One turn moves each row of this set onto another row. After a few examples, where does it send each row asked below?
vava: [ -4  -6  -6   1  14   6  16  -8  -8  -6   1  -3 -12   1]
gedil: [ -4   5 -17  -1   5   3   3 -22  -9   0  -4   6   5   0]
minob: [  0  -6  -7  -6   5   7  -1 -12 -10  -6  10   5  -9  17]
supu: [-1  6 -2 -7 15 14  4 -8  2 -4  4 15  7 -3]
Sala: [-13 -13  -2   2   8   5   3   7  -3   5   9  -1  -7   4]
zufo: [-2 11  0 -3  3 15 -6 -8  0 -6  2  9  1 -1]
zud: [-14 -22 -10  -1   7   3   6  -1   0   1   2   9  -5   7]
vigof: [-10  -3  -3  -5   5   7  19  -6   3  13  -3   3  -2  -4]
bimur: [-9 -6 -4 -1 -1  7 -7 -4  4  2  7 17  5 -5]
beti: [-13  -7  -4  14   5  -2  11  -5   7   3  -4   9   4   0]
pel: [ -7   5  -6  13  12   1   8 -10 -10  -5  -2  -5   4   7]
Kasa: [  2   6  -6  -5  10  17   1 -12 -14   1   8  -3   0   6]
bod: [ -3 -11   2   2   9   5   2  10   3   0   3   5   2   5]
kap: [-10 -14 -11 -11  12  10  -3 -11  -3  -2   7  -4  -4   2]
Lige: [  5  -5  -2   4   2   0   8 -22  -1  -2   0   8   8  -1]
fekid: [ -3   8  -1  10   2  10   2 -11   4   2  -6  11   2  -6]
Muz: [ -2  -8   0 -10   3   9  -6  -5  -1   7  10  10  -5  -5]
kop: [-13 -10 -15   5   0   0   1 -16  -4   3   1  -4  -8   7]
pogu: [ -4  14 -14   8   6   1   3 -13 -11  -2   1   3  -2   4]
pimil: [ -9  -7 -18   4   7   2  11 -17  -1   6   3  -1   1  16]
muru: [-11 -18  -9  -7  11   6   2 -18   3   4   5  10   0   8]
Num: [-11   3  -8  -2   9  10   5 -29  -4   2   2   7   1   5]
relaf: [-13  -8  -8  -3  18   5  12 -12   1  11   4   5   5  12]
dozef: [ -8   3 -11  -3   2   3   3  12  -5  -2   0   4   1   5]
niz: [ -6  -2  -4 -11  -3   7   1 -11   1  14   6  10   1  11]
sesib: [-12 -13  -5   3   5  -2   8  -6   6   8  -5  13  -9   3]
kem: [ -1  -7 -15   3  -9   9   1  -6   3  -5  -4  -1   1   0]
sila: [-12  -4 -11  -7  19   9   8  -5  -4   5   6  -9   0   5]
ral: [-10  -9   1 -15  13  10   1  -3  -2   0   7   4  -1  -4]
vebi: [ -6  -7  -6  16   2  -5   9  -4 -10   6  -3   7  -1   3]
riseb: [-2  5  2 -3 14 -5  9 -3 -9  0  4 14  8  4]
kig: [ -5 -12 -13   7  -1  -6   1  -5  -7   5  -5  -4   1   7]
kupad: [-4 -9  8  5 -1  9  0  1  1  3 -1 12  2 -2]
leles: [ -4   6  -6  -2   5  10  -9  -9 -14  -6   9   3   6   1]
fino: [ -3   0  -3  13   3   0  -5   1 -15   0   1   8  -2   4]
nebi: [ -5   7  -7 -10  14   9   6 -19  -3   4   8  -4   6   4]
tosu: [-11   1   6  -5  17  16   8  -6  -2   3  11  10   2   2]
nof: [-1  1  8 13  9  6  4 -3 -7 -3 -3  8  1 -3]
pifi: [ -5   8 -12  10  -5   3  -7  -7  -5   4  -2  11  -1   0]
Luv: [ -8   1 -10   8  12   5  15 -13  -6   2  -7   0  -4  14]

Luv goes to kig
kem goes to vigof
vebi goes to zud
Now find these:
Num goes to pel
pifi goes to relaf

One turn moves each row of this set onto another row. After a few examples, where does it send each row asked below?
nutu: [  3  10   7  -5  -3   5   1   0 -25  -8   5  -7]
dovap: [ 3 -3  2 -5 -3 -2  5  5  3  2 -1 -1]
Repi: [-3 19  2  2 -1  0  5 11 -2 -1 -8 -5]
Bop: [ -5  -8   5 -10  -5   9   4  -6  -9 -11  -3  -6]
Geneg: [  1   2  -1   2   2  -4   4 -10 -13  -6   9  -7]
fiv: [ -9   1  -5  -4   4  10 -11   3  -8 -16  -6  -2]
ger: [-12  15   4  -3  -4  11   4  -1 -15 -15 -11 -10]
guz: [-3 11  1 11 -4 17 -5  7 -4 -7 -5 -9]
zutet: [  5  11   6   1   1   3   8   8 -23  -4 -12   1]
Zudeg: [ 3 14  8  2 -3 14  2 -1  3  4 -5  3]
kufu: [ -2   4   2 -13   4   7  -3  -4   1  -6  -6  10]
murod: [  0   2   5 -11   7   1   0  -2   3   0  -4   5]
pide: [  4  18   9   4  -2   5   4   3   2   3 -10  -1]
gab: [  6  15   6  -1   5  17   6   4 -18  -4   0   6]
lako: [ -7  -6   0  -7   3  10  -6   1  -9 -18  -1  -5]
mib: [  2   6   3   3   5  14  -5  -5 -18   1   5  -9]
guto: [  5   2  -8   6   3  -2  -9  -9 -12  -4  -5  -4]
fak: [  9  10  -6   2   3   1   3   0 -12  -9  -9  12]
kenok: [  4   2  -2   8   6  -5  11  -2 -11  -1  -8   2]
Dod: [ -3  13   5   8  -5  14  -2   5  -9 -15  -8 -12]

Bop goes to dovap
kufu goes to Zudeg
Now find these:
pide goes to Dod
fak goes to gab
zutet goes to nutu

One turn moves each row of this set onto another row. After a few examples, where does it send each row asked below?
lag: [  3 -17   0  -9  -4  -6  12   5   5  -3  -8  11   2]
zumu: [-6  1  8  1  3 -1 -5  1  0  0 -7  7 21]
ziku: [  3  -9   9   5  -4 -12  -2   6  -2  -1 -15  -2  -5]
Tup: [  3  -5  13 -17  -5   1   0   1   5 -10  -6   5  11]
sab: [ 6  4  8 10 -4  5  1  3  0 -4  6 -3 -2]
Peko: [ -7   3   4   2  -9   6   3   6  12 -15  -7  -2  -1]
vumi: [  9  -4  10 -10  -4  -1   4   0  -5   6 -12   7   2]
met: [ -4 -17  15  -5   3  -2   5  -2   0  -3  -2   8  12]
pilu: [  3  -2   1  -1  10 -10   2  -2  -6  -2 -18  10   5]
tal: [-13  -3  -4  -1   6  -1   8  -5   9  -9  -4  -6  -5]
Kam: [  0  -1   1   0   9  -8   6   2  -6   0 -18  11   4]
vam: [ -3  -2   1 -14   4  -8  -7  -1  10  -6   1  -8   9]
notev: [ 0 -1  0  4 13 -2  4 -8 -1  1  6 -3 -6]
lopos: [  2   2  -7  -3  -2  -4   3   9   4   2 -13   9  12]
zose: [ 7  4 10  6 -6  5 -1  4  2 -2  6  0 -2]
lil: [-15  -3  -3  -1   7  -2   8  -6  10 -10  -6  -1  -6]
vusis: [  5  -6  -2   1   8 -16  -7   7   4 -10  -3   0   3]
Dabo: [ 0 -2  0  4 11 -1  6 -7  0  1  9  0 -6]
Miget: [-15  -2  -4  -2   3   0  10  -7   9  -9  -4  -2  -4]
karam: [  3  -6  12 -18  -2   3   3   4   4 -10  -1   4  13]
lel: [ 0 -1  2  3 10 -3  3 -9  0  4  5  2 -8]
galib: [ -8   4   4   4 -10   6   6   4   8 -13  -7  -5  -2]
Zodo: [ 9  3  8  8 -4  4  1  3  1 -1  3 -5 -3]
Fasiv: [  7  -4  10 -12  -4  -1   8   0  -5   6 -10   7   2]
kobi: [ -5  -3   4  -5  10  -6   0   3   3 -17 -10  10  16]
soban: [ -7  -5  13 -11  -8  -3  -2  -2   4   4 -10 -10   2]
dapu: [ -5  -4   4  -8  10  -7  -1   0   4 -17 -11   8  13]
kez: [ -6   2   6   4 -10   5   4   6   9 -14  -6  -8  -1]

Tup goes to vumi
Dabo goes to Miget
Now find these:
lopos goes to zumu
zose goes to lel
Zodo goes to notev
ziku goes to vusis
Kam goes to kobi

One turn moves each row of this set onto another row. After a few examples, where does it send each row asked below?
Mumit: [  7   5 -12  17  -2  11  -4  -1  14  -7 -14   6   7  16  13  -5  -4   0
   7  -1  -6   8   7  -6   5   2  -5  14  -3   6  -3  13  -4  -1   6   5]
ton: [  4   7  -8   6   4  11   2  -2   9  13   0   8  17  13  16  -8 -14   6
   2   9 -24  -6   7  -6   0  -7  -3   6 -13   4   0   9 -14  -7   6   6]
zuz: [  5   9 -17   6   5   4  -6   7   4  -1  -8   4  -5  -5 -12  16  -8  11
  -1   1  -8   4  -4   3   6   5 -10  -2 -11 -12  -2   0  -5  -7  -4  -7]
Tem: [  3  -5   3   8   3   8 -11   7  -2   4   4  20   7   0   7  10  10   9
   8   4 -19   2   7  -8   8   2   9   2 -13   1   3  -2 -14  -3   9   0]
tid: [  7 -11 -18   1 -10  -7  -9   6   0  16   4  -3  10   7  15   2  -5   7
   3   9 -10  -6   2  -9   0   5  -4  17  -8   9  -7  -2  -8  -3   1 -11]
sirir: [ -3  -1  -4  14 -10   7  -4   6  -2   7   7   8  16   5  11  12  -9  16
  -2   2  -7   1   9 -18   4  -9   2  11 -17   6  -4  -7 -16 -12   4   9]
dovu: [ -5   2 -14  18  14  13  -8   8   3   8   5   9   6  13   7  -9  -1  11
  -6   1  -5  -7   7 -13   6   4   5  19  -7   0   2  15  -8   0   1   3]
Madef: [  6 -13  -2   9  -4   4 -11   6   9  -1  -2   9  -4   8   8   3 -17   5
   7  17  -9   6   6 -12   0   3  -3  24 -11  11   1 -12 -14 -10   6  -2]
rupe: [  7   4 -17  -3   8   2  -8   5   5   3 -15   3  -3  -6 -12  14 -12  11
  -2   2  -4   2   2   4   6   2  -4   1  -8 -12   1   2  -6  -8  -3  -6]
Dosul: [  2  -5 -14  15 -10   9  -3   2  16  -6  -9   9   5  13  15   2  -4   3
   8  -1   5   9   8  -8  11   1  -2  15  -2   2  -8   4  -5  -1  10   5]
mef: [  7   8 -17   6   7   4  -8   5   4  -2  -9   6  -4  -5 -12  16 -10  12
  -1  -1  -7   5  -3   4   7   3  -9  -3 -12  -9  -2  -1  -6  -8  -4  -7]
Badu: [  6   5 -14  -2   9   5  -7   6   3   1 -14   5  -1  -4 -13  13 -12   9
  -3  -1  -9   2   1   4   5   2  -7   0  -9 -11   1   3  -5  -8  -4  -6]
muved: [ -9  -9 -17  14   2   6  -9   9   8   8  11   8   4  12   9  -4  -5   4
  -4   2   3  -5   1 -13   9   4   0  21  -9   0   5   7  -6   2   3   4]
Ledu: [-10  -9  -6  14   6  11 -12  10   3   7   9  18   7  11   4  -4  -1   7
  -3  -7  -9  -5   3  -9   9   3   3  16 -10   4   1   7  -8   0   6   6]
dev: [  7 -10  -5   2  -6   1 -12   9  -6  15   1   8  13   7  11   4   1  10
   1  -1 -22  -5   4  -6  -1   6   1  10 -11  13 -12   0  -9  -8   4  -7]
mek: [  6   8 -18   7   6   5  -7   6   4   0  -9   5  -6  -7 -11  17  -9  13
  -1   2  -7   4  -1   2   7   3  -8  -3 -11 -11  -4  -2  -7  -8  -4  -7]
sazuz: [ -3  -5  -5   1  -4   9   1   2   9  17   7  16  14  10  17   0 -12   9
   5   6 -18  -5   9  -6   8  -9   1   6 -14   0  -6  -2 -15 -10  11   6]
fidoz: [  6   5 -15   4   1   5  -7   5   7   1  -9   3  -5  -3 -14  16 -13  10
  -1   0  -5   0   0   6   5   6  -5  -3 -10  -9  -1  -1  -3  -7  -5  -8]
zul: [  2   2  -3  14  -9  12  -3   5  14  -6 -10  13   8  16  14   1  -1   2
   7  -7  -9   9   2  -6   9   6   2   9  -4   1  -6  10  -5  -7   9   5]
nozup: [  6  -4   9  11   1  12  -8   7   5   1  -5  15  -2   9   9   4  -7  12
   5  12 -19   3   8 -11   2   7   7  21  -8   6  -5  -3 -18 -18   5  -1]
Lovi: [  1  -5 -17   5   2   6   0  -5  12  15   2   5  13  10  16  -5 -18   9
   6  13 -10  -5  13  -8   3 -12  -6  13 -12   7  -3  -2 -13  -1   8   6]
Bil: [ 12   3 -16   8   2   1  -8   4  -4  15  -5  -3  11   9  16  -1   0  13
  -1   9 -19  -8   6  -8  -5   6   1  14  -6   8  -9   9 -11  -6  -2 -11]
kula: [  8   6 -14   4   4   7  -8   5   6   1 -12   5  -3  -3 -14  17 -13  13
  -1  -1  -6   0   2   7   5   5  -4  -3 -10  -9  -2  -1  -3  -8  -5  -8]
mifi: [ 10  13 -13  13  15   8  -6   2   2   3  -3   3   7   5  11   0   3   4
   4  19 -17   0   5 -11  -2   3   5  10 -10  -1  13  13 -13   1   0  -4]
Fozu: [  8   5  -4  10   4   7  -5   7   9   0  -6   3  -3  13  12  -2 -14   6
   4  22 -16   3   3 -13  -5   7   1  27  -8   6   4   2 -17 -14   0  -4]
Vod: [  4 -11 -18   7   0  -2 -10   3   7   4   7   3   3   0   9   8  -3   0
  10  16   0   3   6 -10   6  -2  -1  12 -13   4  11  -7 -10   9   6  -2]
gezo: [  8   8 -16   5   5   6  -6   5   6   3 -12   3  -4  -2 -13  16 -13  11
  -1   2  -4  -1  -1   6   5   6  -2  -3  -8  -9   0   0  -2  -8  -5  -8]
Falom: [  0  13  -5  18  -2  11  -1   5  -3   5   3   6  19  10  12   5 -10  14
  -5   6 -17   0   5 -18  -3  -5   0  11 -17   5   2   5 -17 -13  -2   8]
tira: [  5   3 -15  -4   5   3  -6   7   4   1 -11   5  -2  -4 -12  15 -13   9
  -3  -1  -7   2   1   5   7   3  -5  -1  -9 -14   0  -1  -6 -10  -3  -6]
gopos: [  1   4 -17  18  -5   5  -4   1   0   6   4   0  17   7  11   6 -16  13
  -2  10  -5  -1   8 -20  -1 -11  -8  16 -19  12   3  -2 -14  -5   0   7]

tira goes to rupe
Vod goes to mifi
Falom goes to sirir
Now find these:
Madef goes to Fozu
dev goes to tid
Ledu goes to muved
Lovi goes to ton
zul goes to Dosul

